Which row each row swaps with, under one turn or mirror:
K_251: [ 10   5 -11 -14  21   8  12  -5  -4  -6  -9   5   6  -6  20  -1   3 -12
  -4  -4  14 -20   2  -1 -23  58]
K_582: [ -2  -6   5  -6  22 -10 -25  -8  25  14   3   0   3 -14  21   4  19 -34
   0  -7  20  10  -8 -19 -18  13]
K_377: [ -7 -30  22 -18   3 -23  28 -14 -11   8 -13  -7  17 -21   6  -2  30 -11
  -1 -22   2  14  -3 -17   4  13]
K_509: [  1  -4  29 -15  19  10 -30  -3  24   1 -25  21   3   1  12   4   9   2
  -1  -7   6  13  -2  24 -12  20]
K_933: [ 14  -3  18 -22  -7 -14  12  -6  -7 -28   9  21  28 -18  12  19   4   9
 -15 -27 -14  -2 -15  -1   0  22]
K_547: [ 10  -5 -34 -19  11   7  -4  -9 -15 -19   3  15   8   3  14   1  11   0
  -7  -6   4  34   0 -25  -8  -1]
K_571: [ 23   1  32  -4  -1  34 -12 -13 -14 -19 -13  18  13   6   6 -22 -12  -2
  -4  -6  -9  -5  -9 -23 -24   6]
K_199: [ -8   1  14   4  19  29  12   8  10   3  -3  12 -18  18   9   7  15   1
   3  32   4  -4   5 -21   7  16]
K_670: [  3 -16  14 -14 -24   9   5  -2 -21  19  14  10  11   4  18  -9  -6  10
  14  -8  42 -15   0 -27  -3  22]
K_946: [ 14  -2  23 -17   3  10  21  -9   8  -8 -34 -10   8   6  35   8   6   7
  17  -7  10  40  -4 -27  -8  23]
K_396: [ 20 -11  29 -29 -24  -7 -16   3  -5 -14   2  -7  14  17  34  24  -3  -7
  -7 -14   6 -10 -16  -8 -24  12]
K_385: [ 13 -18 -14 -27 -40   9  15  -3 -20   4 -24  22  -2   1   6   7  14  -4
  13  10  17  18 -19  -9 -14  24]
K_653: [  3 -11  23 -19   0   4   5  -7  49   5  12   3   5  -3  14   5   1 -10
   4   0  12 -21  -1  29  -7   5]
K_519: [ 10  -3 -18 -15  -7  11  -4 -10 -25 -16  -6   0   9   1  12  -1  -5  -3
  23  -4  -3 -33  -9  25  -6   9]
K_2: [ -1 -19  41 -25 -18  14  21 -11   0 -29  -4  -6   4  10  29   4  11  10
  17  15  14  -5  -6  17   2   5]
K_223: [ 12 -12 -33 -16  -3   5  15  -4 -14  -3 -15  21  18  -6 -20   4   8  13
   5  10   8  -2 -16 -28   2  25]
K_694: [ 16 -10   8 -19 -27   7   2  -5  -8  -4 -16   7   3   2   9   8   0  -9
   3  -1  13  24  -9 -57 -16  36]
K_611: [-15 -13   6   3   4  19  13 -14   0  18  11   5  -8  14  10  12  23 -11
  17  24   2   4  20  -6  16  30]
K_824: [  3 -19  -8  -9 -21  12  13  -8 -27  -7 -20 -26  10  -1   5  14   1  -1
 -12  -4 -26  13   0  -7  -2   4]
K_456: [ -1  -4  34   5   9   4  24 -26  -5  -2   5  37   8 -13  10  -1   2   2
   1  -4  -9 -17  -7 -41  -8   7]
K_298: [ 11  -1   1 -11 -32   3   8 -11 -22   3  12  -5   8  -3   6  13   1 -18
  13  -1 -17 -28 -10 -32  -8  34]
K_906: [ 15  -4   5 -17 -17   9  -8 -14  20 -26  23  -2  -7  -1  -1  13 -23  -2
  27 -11   1  16 -10  -2 -31  11]
K_231: [ -1 -11  31 -18   8  -3 -29  -3  14 -10   5  11   1  -2  25  12   5  24
 -12  -1  18  27  -6 -21  -9  -3]
K_290: [ 21 -22  21 -18 -19  -9  11   3   9 -29 -14  16   5 -31  13  -6  -6  12
  11 -31   9  13 -15  -1  -4   6]
K_574: [ 19  -3 -16 -32 -16 -14 -13  -7   3  16   4 -22  -6 -10  12  11   4  -6
  -7  10   9   2  -1  21   5   9]
K_77: [  4  -6   3   3 -10   7   7  -5   6  -5  18  12  13  -8  21   8   6  -7
 -17  11  32  47  -3   3  -1  11]
K_295: [ 16   0 -19 -10  -5  -5   1  12  16  -2   5  -9   5   6  11  -4 -24  -8
  -3  12   3  12  -9  19 -23  -4]
K_572: [ 17  11  -4 -14 -17 -15   3 -41   0   2   0  -3  22 -31   1  -1  11  -8
 -15   3   0  -3 -11   1  -6 -12]
K_146: [  1 -39  13 -33  -5  -5  21 -14  -1  25 -10  12  -5  -1   5  26  21  12
  -1  16  13   7  -5 -10  21   7]
K_288: [ 18 -11  21   1 -10  12  33   2  17  -6  10  36 -19 -14   1  -3  13  -9
   3   0  -1  11   4 -32   4   6]
K_516: [ 20   2   7 -28  -2   0  -3 -27   1  -7  23  27  14 -34  11  -3  -9   7
  -4  -2 -20 -13 -25 -17   2  11]
K_620: [ 19 -13  11 -21  32   4  -6 -12  -5 -10 -39   3   7  -3   7   0  -2 -32
  15  -3   4  -6  -8   5   4 -11]
K_485: [  8 -19  23 -10 -30   2 -15 -14   1 -18  -1  25  20  -6  17  21 -13 -19
   8 -31  -1   7  -2 -20  13   6]
K_344: [ 12  -1  32 -11   1   6  -8  -6  20   3 -17  38   6 -16  14   2  10 -22
  16  -1  12 -33 -11  10   2   5]
K_160: [ 17  24 -20  -9  -6  -6 -14  -5   0 -14  -4 -12  19 -14  22  -6 -15 -14
   6  -5  -9  -5 -16   5 -11  11]
K_39: [  6 -21  31   6   7  10  -5  -3 -11  -4  22   0   3  -6   8  -2   0   7
  12   0 -24  19   0  26  -9  11]
K_436: [  0   6 -26 -21 -11  13  -1  -6 -19  -5   8 -14   3  -7 -16   9  24  -1
  18  -9   2  28 -10 -18  -6  10]
K_543: [ 17 -19  29 -24 -20  12   9 -14  -6   8 -24   5   7  -7  31   8  10  20
  25  -6 -11  -8 -10   0  -4 -22]
K_774: [ 10 -10 -19 -15  -1   9 -19  -7  32  -1 -16  12   5   4  19   0   3  -7
  -6  -1   1  42   0 -24  -1  22]
K_731: [ 13  -4  -3 -19 -11   4  23  -6 -26   7   8 -17   3  -1   8   1   3 -16
  -5   1  12  19  -1 -16   4  55]
K_193: [ -4 -15   3  -5  -7  34   3 -22  14  22   6  13   5  20  16  -3 -14  -9
  13  11  12  13  23 -17   7  -5]
K_776: [ 13  -5  14 -10  28  11   5  -7   2 -19 -32   7   1  16   1   5   6   3
 -21  -8  10 -22   3  16  -6  17]
K_764: [ 10  -9  10 -13   5   1  18  -7  14 -12  39  -8  14   0   6   5   4  11
  -1  -4  25  24  -7 -22 -12 -18]
K_469: [ 11 -25  -4 -10 -15   9   4  -6  26   6 -15  -5   8  -3  16   0   3  -2
  14   0  26 -24   2 -13   3  54]
K_289: [ -1 -16  17 -43 -15 -21  12  -6  -2  -4  13  18  25 -23   8  21 -12   5
 -17 -15  -2   4  -4  -5   8   7]
K_819: [  1 -24  10 -36  11   9  -1 -38  -6  28 -10   4  19  22   5   2  24   9
   6  21   9  -7 -18 -11  -5   5]
K_712: [ 14  -5  42 -12  37  11 -18  -9  16   0   4  14  10   1  10   7  -6   3
  -8  -1   8 -11 -10  15  -8  23]
K_980: [  9 -25  30 -10  -8  11 -10  -8   7  -8 -34   6   6   1   5   1   2  -5
   5  -2 -23  19 -11 -17   6 -27]
K_30: [ 15   0 -11 -27 -27   5  13 -12  -6   2  -7  -4   3  -5   6   7   0  18
  10  -7  -8   2 -10 -48  -4  46]
K_669: [ 15  -2  44 -11   9  10  18 -11 -16   8 -22  -2   3  -5  -2   8   4   1
   7   5  -5 -20 -10   4  -7 -25]
K_360: [  7   4  45 -17  17   8  10  -7  28 -10  13  15   2  -1  16   0   5 -15
 -13  -3   4   7  -6 -43 -15  19]
K_950: [ 29 -24  11 -16  -3 -11  26  -7  10 -13 -18 -10   0  -9   3 -15  18  14
  25 -17   8   9 -27   7 -20   8]
K_118: [ 10 -33  -1 -10   2   8  20 -11  17   6 -48  12  11   1   8  -3   8  -2
  -8   5  -9   2 -20 -10  -6  40]
K_827: [ -8  -6  -1  -5   3 -10  20 -11  16  15  21   0   3  -5  11  42   4  -3
  21  24   7  13 -15 -10  -5  15]
K_746: [ 23  10  28 -14 -10  26   6 -19 -11  -8   1   9   7   3   2 -20 -13  -2
  -8   5  -2  -9 -13 -11 -27 -24]
K_104: [ 11   5  30  21   7  30   1   2 -17  -5  -8  -3 -14   8  11 -15   7 -13
   2  14   3  -2  11 -17  -7  18]
K_528: [ 16   4  15 -12  -2   5 -31 -14  -7  21  -1  -2 -22  14  26   4  -1 -16
   6  26  -5   0 -20 -12   0  -2]
K_112: [ 11 -35  24 -31  -7   9   5 -24   5  18 -16  14  19  18  14  29   7 -15
  31 -20   4  13 -15  -6   3  23]
K_95: [-15  -6   6 -10  14  -3  22 -10  12  12   4 -14  -3   1  -6   9  29 -12
  39  16   3   7  -6   0   8  14]
K_873: [ -7 -28   8 -48   6 -11   7  -3   9  -1   4  -4  15   8   3  20  15   7
   5  -9 -21  16  -7  16  -3  29]
K_141: [  6   8   4 -11  -8  30  10 -11  20   5  13  22   4 -11   8 -29   5 -23
  21  16   1   7   0 -26   2  -6]
K_67: [ 19  -5  -8  -8   5  -3  11 -18  12  17  13  27 -21 -17  30  15  -2   1
 -12   1   9   0   8 -27  14   3]
K_49: [ 10 -22   8 -29   8   7   1  -9  11 -10 -11  -6  17  18  19   5  34   6
  41 -12   9   5 -28   7  -9  23]
K_842: [  5   7   3 -27  -2  19 -11 -15  -7   2   4  23  25   2  12 -12 -12 -23
  -2  -5 -32  -7 -16 -14 -13 -10]
K_381: [ 17  13   1 -25  17  32   7 -20  13  16  -7  22   6  17  14  -9  18   2
   1  12  10  -6  11 -32  12   2]
K_829: [-10  -2  24 -28   4  19  -6 -10  -4  10  -8 -13  12  29   7  -5  18  -8
  14  17  22   2 -14 -30  11  -6]
K_985: [ 10 -13   4 -11   7   4   8  -6  40  -9  22 -10   9  -5  33   5   4  -9
  13  -2  15 -12  -7  -9  -7 -22]
K_624: [  8   0  -7 -16  -7   3   7 -10 -30  -4  22   8   6   4   7  11   4  -5
   1   5  -1 -40   0  18  -2  21]
K_913: [  9 -14 -12 -16 -24   5  20  -5 -11  -1 -32  -3   4   4 -11   3  13  -1
  20  -8  37 -22   2 -10  -7  19]
K_932: [ 15 -13  30 -15  -8  14   0  -7   3  11   3   2  -2  -5  -2   2  10 -18
 -11  13  22  13  -1  39  -2  33]
K_27: [  8   0   2 -12   2   7  -4 -10 -42   7 -20   4   4  -1   4  -1   4  13
 -11  -2  19 -19  -1  19 -11   1]
K_633: [ -8 -11  28  18  -2  28 -10 -19   0   7  -5  17  -1  12  14  23  19 -18
  13   6   0   2 -10 -39   0  15]
K_212: [ -6  -8   1  -2 -11  37  15  11   4   1   6  28   8  16   2 -11  23 -22
  15  -9  -9  10  -2  -6 -25  22]
K_29: [ 20  -2   5 -11 -13  -3  23  -6   6 -10  -8   9  23 -32  -8 -13 -18  -8
 -13 -26   8  -3  11   6  -4  17]
K_751: [ -6 -18   4  -5  10 -12  11  -8  -5 -12   0  -1   6 -17   6  17  21  13
  17 -13   9 -12  -4   0   3  55]
K_356: [  9   6  11 -21 -11   1   5  -5  11 -14 -14 -18  11 -12  18   4   9  -6
  11  -5  28  23 -10 -55 -11   4]

Swapped with K_950: K_985
Swapped with K_456: K_251
Swapped with K_381: K_223
Swapped with K_572: K_620
Swapped with K_776: K_516
Swapped with K_112: K_77
Swapped with K_289: K_509
Swapped with K_385: K_193
Swapped with K_39: K_396
Swapped with K_104: K_298
Swapped with K_653: K_290
Swapped with K_933: K_712

